Each named turn below is shown by a few rows before and after it. Which turns, in which order, take the first row of each later pair to the second? The first pair is answered.
turn z_322:
[-27  12  14   7 -16 -42 -27  21   5   9   6 -14 -20] |-> [-35  17  25  -5 -15 -25 -16   1  14  25 -11 -23 -14]
[ 29  -9 -12  28 -24  15 -10 -27 -11 -13 -31   1  -6] |-> [ 28  -9 -11  28 -25  14  -9 -23 -12 -15 -31   4  -6]
[ 21   0  22  15   5  42   6 -38  -4 -12 -35 -23  15] |-> [ 38  -3 -11  34  -3   0 -15  17 -29 -44  -8  10 -11]
[ 26  21 -21  21 -17 -14 -16  -2 -29  -9 -26  -4  -9] |-> [ 15  21  -5  13 -12   6  -6 -27 -16   8 -41 -19   2]
turn z_127:
[ 21   1 -13 -10 -21  29  12 -37 -30 -28 -11  22  -9] |-> [ 12  -1  21   1 -11  33  15 -36  12  -8 -47 -20   4]
[  0  19 -10 -33 -23  42  38 -46 -15   8 -63  47  -7] |-> [-16  18  15 -34 -12  34  40 -32  26  32 -80  16  -2]
[ -1 -34  25   2  32   7 -25 -36  14  -3  12 -51  47] |-> [-23 -35  26 -25  34 -15 -25  -2  24   5  45 -38  35]
[-24  -5   3  -3  -1   4  -2 -24 -13  19  34 -16  28] |-> [-23  -4   4  -3  -1   6  -1 -24 -18  19  31 -16  31]
turn z_534:
[ 29 -30 -11   4   0  21  -6  -1 -19 -21   0 -15 -20] |-> [ 24 -31 -15  11  -2  24  -8 -14 -28 -18   1 -16 -14]
[ 18   1 -16   5  -6 -11  15  -8 -33   4 -42   7   8] |-> [ 18   2 -18   6  -7 -23  12   8 -28   3 -46  10   2]
[ 12 -10  -4  34   2  -9  -6  -7   2 -10 -11 -24  18] |-> [ 12  -8  -6  36   5 -14 -10   1   6 -11 -10 -25  15]
[  2   7 -12 -33  16  -9  34   3 -25   7  16   0 -26] |-> [  4   6 -12 -30  14  -4  32  -6 -27   7  15   1 -18]
turn z_935:
[ 40 -14  33 -19  39  -6   8  50  43 -20  16 -37 -13] |-> [ 56  -2   0  43  14 -27  -3  46  14 -30 -32 -30   0]
[ -7  33  12  -1  16 -11   5  49  14   9 -10 -16 -19] |-> [ -1  30 -19  36   3 -25  -7  34 -21  -2  -5 -12   2]
[-16 -11   8  -1  10   9 -11 -15   1   9  35 -24  28] |-> [-12   2  29 -10  11  11   4   5  32  21 -12 -26   7]
Now pairs of rows:
Between the rows of a pair lie 2 to 4 turns.
[-38   3 -11   6 -30  -6  11 -17 -16  -2 -71  -2 -19] |-> [-58   3 -10 -18 -28 -31   7  18  -5   6 -39   9 -31]	z_127 z_127
[  5   8 -30  21 -33 -17  -8  -7 -29 -22 -25  11 -32] |-> [-10 -18 -19   6 -12  -6 -17 -25 -26 -19  44 -19  -6]	z_127 z_322 z_322 z_935
[  5 -12  14 -17  -3  17  -2 -28  -5  -3   0 -11  -6] |-> [  9  -5  -8  -5 -16  -1  -4 -19 -26  -9  -3  11 -12]	z_935 z_322 z_322 z_935
[-47  25  30 -81  28  14  14  18  17  32   7   0   9] |-> [-34  22 -42  21 -11 -24 -23 -16 -68   4   1  16  55]	z_935 z_935
[-47 -17  11 -22  -2 -20 -27  43  -1  12  51   6  -2] |-> [  0 -33  -7  30  -6  12 -41   0 -42 -30  45 -10  18]	z_127 z_322 z_127 z_322
[-35   4 -12  31 -19   8   9 -20  23   3  -5 -41  50] |-> [-45  -3 -13  19 -11  -3   4  -2  29   6  25 -41  45]	z_534 z_935
[ 62   5 -31   6   2  88  -5 -69 -50 -12 -35 -16   0] |-> [  4 -24  -8   5  28  65 -26 -65 -17  23  44 -76  50]	z_127 z_935 z_935
[ -3 -15   4  -4  22 -14  -2  42  21 -23  20  -2   4] |-> [ 11  -6   1  -1  16  -9   6  47  18 -30  -5   9  -8]	z_534 z_935 z_127
[  2 -22  17 -14  23   3   8  31  14 -15  30   1 -18] |-> [  2 -24   7  -4  21  -2  -1  22  -4 -21  47   3  -8]	z_935 z_935 z_935
[-10 -16 -25  45 -27  -2 -39   8 -46 -14  25 -17  25] |-> [ -6   3  38  -3  -9  17  -3  49  34  11 -49 -28 -23]	z_935 z_935
[ 27 -40  -2  -6  18  32 -20 -21 -23 -46  35 -54   0] |-> [ 26 -36  21 -33  26  40 -11  -8   5 -37  22 -57 -15]	z_935 z_935 z_935 z_935
[-14  33  -8  -5  -5 -26   0  36 -17 -20 -23  20 -25] |-> [  5  23 -21  24 -10   0  -6 -12 -46 -34 -20   5   2]	z_935 z_127
[ 35 -24  32  34  20  39   1  -9  30  -1 -36 -63  25] |-> [ 11  -9   3  61   1 -32 -14  52  30   7 -43 -39  17]	z_127 z_935
[ -1 -10  19  -4  -7  11   5 -20  19   5 -12 -21   0] |-> [-18 -10  -3  12 -16 -28  -6   5  10   7   9 -10   2]	z_935 z_127 z_935 z_127
[ -9  20  -6   4 -23 -15  25  -8  -8  23 -48  18   0] |-> [-20  21  -4  -6 -20 -30  23  10  -3  29 -30  26  -6]	z_127 z_127
[  3 -16  13 -17   9   5 -17  18  22   9  11  -6  -6] |-> [ 29 -13   0   5   2  24 -13 -10  -2  -6 -16   3  -3]	z_534 z_322 z_127 z_127
[-38  -5 -15 -12 -17 -32  11   4  -5  19   6   4  16] |-> [-25  -3 -29  -5 -20 -36   7   9 -19   7   6  17   8]	z_127 z_534
[ 39 -10 -41  41  -4 -21 -22  43 -15 -38 -34  61 -58] |-> [-81 -19  16 -13  20 -38 -10  20  63  63   8  -5  -1]	z_322 z_935 z_127 z_127
[-15   0  11 -55   2  17  15   7   9  12  11  32 -16] |-> [ 20   5 -15 -19  -8  16  12   1 -25 -16 -12  47 -22]	z_127 z_127 z_322 z_322
[-11 -11 -27  20 -10 -51 -26  19 -29   7  27  22   8] |-> [  8 -12 -11  56  -6 -21 -18 -17 -15   9 -29 -19  32]	z_127 z_127
[-26  13 -21  18 -45   8 -33 -34 -49 -20   8   0  35] |-> [-32   3  16 -53 -17  48 -13 -35 -19 -12  39  -1  11]	z_935 z_127
[ 17  -2  26 -28  22  16   9  37   9  -8  34  10 -26] |-> [ 35  -1  40   2  25  39  15   4  16 -10 -12 -21  -8]	z_127 z_127 z_127
[ 34 -11   3  51  -4  18 -13 -10  -2 -25 -46 -29  16] |-> [ 12 -24  39 -26  23  44  -2  -6  30 -11  14 -36  -1]	z_935 z_935
[ 16   9 -18   6  -3  -9   3  10  -2 -20  -5  16 -18] |-> [ 10   5   9  -5  10  19  14 -16  22  -1 -18 -12  -5]	z_935 z_935 z_935 z_322
[ -6  -4  14  47   4  -2  -1  -7  44  18 -67 -56  39] |-> [ -1   5 -66  50 -30 -47 -23  12 -43 -18  -1  34  15]	z_127 z_935 z_127 z_127
[ -8   8  -6  41  21 -16   7  -3   5  28 -30  -9   9] |-> [ -7  11 -10  39  16 -19   7   2   2  26 -32   2   3]	z_322 z_322
[ 27 -15  32   1  16  28   3 -20   8 -11  -5 -31  15] |-> [ 39 -19  27   3  19  14  -8  14   9 -27  13 -24   0]	z_322 z_322 z_322 z_935
[ -7  -1  -9  50  24 -45 -24  12  21  -3 -31 -53  18] |-> [-64   2  -6 -35  26 -36  -5 -18  16  35  34 -23  19]	z_935 z_322 z_322 z_127
[ 16 -16   9 -12   6  -2 -18  26  -1 -21  19   0 -18] |-> [ 19 -15   0  -7   3  -4 -19  24  -7 -21  22   1 -14]	z_935 z_935 z_935
[-55  10  -8  41  -9 -80 -13  29   6  42  26 -24  49] |-> [-14  12 -50  64 -32 -47 -15 -25 -65   1  22  12  52]	z_127 z_127
[ 15 -19   1 -19 -10  20  -9  -7 -13 -20  46  20 -15] |-> [ 15 -13  38 -20   3  38   4  -9  29  -3  -1 -16 -11]	z_127 z_935 z_127
[ 50 -21 -17  44  13  -9 -29  18 -21 -45  26 -11   4] |-> [ 54 -11 -12  54  10 -10 -24  30 -11 -45  -7 -13  -1]	z_935 z_935 z_935
[ 48   1  17 -34   4  69  21 -47   3 -41 -24   8 -35] |-> [ 60 -19  32   9  21  51  -2  -7  34 -54 -19 -42 -21]	z_322 z_127
[ 19   3   8  12  10  -9  18  32  36  -5 -16 -16 -16] |-> [-18  17   2 -21  -1  -8  36   8  29  23 -10   8 -16]	z_127 z_935 z_322 z_127
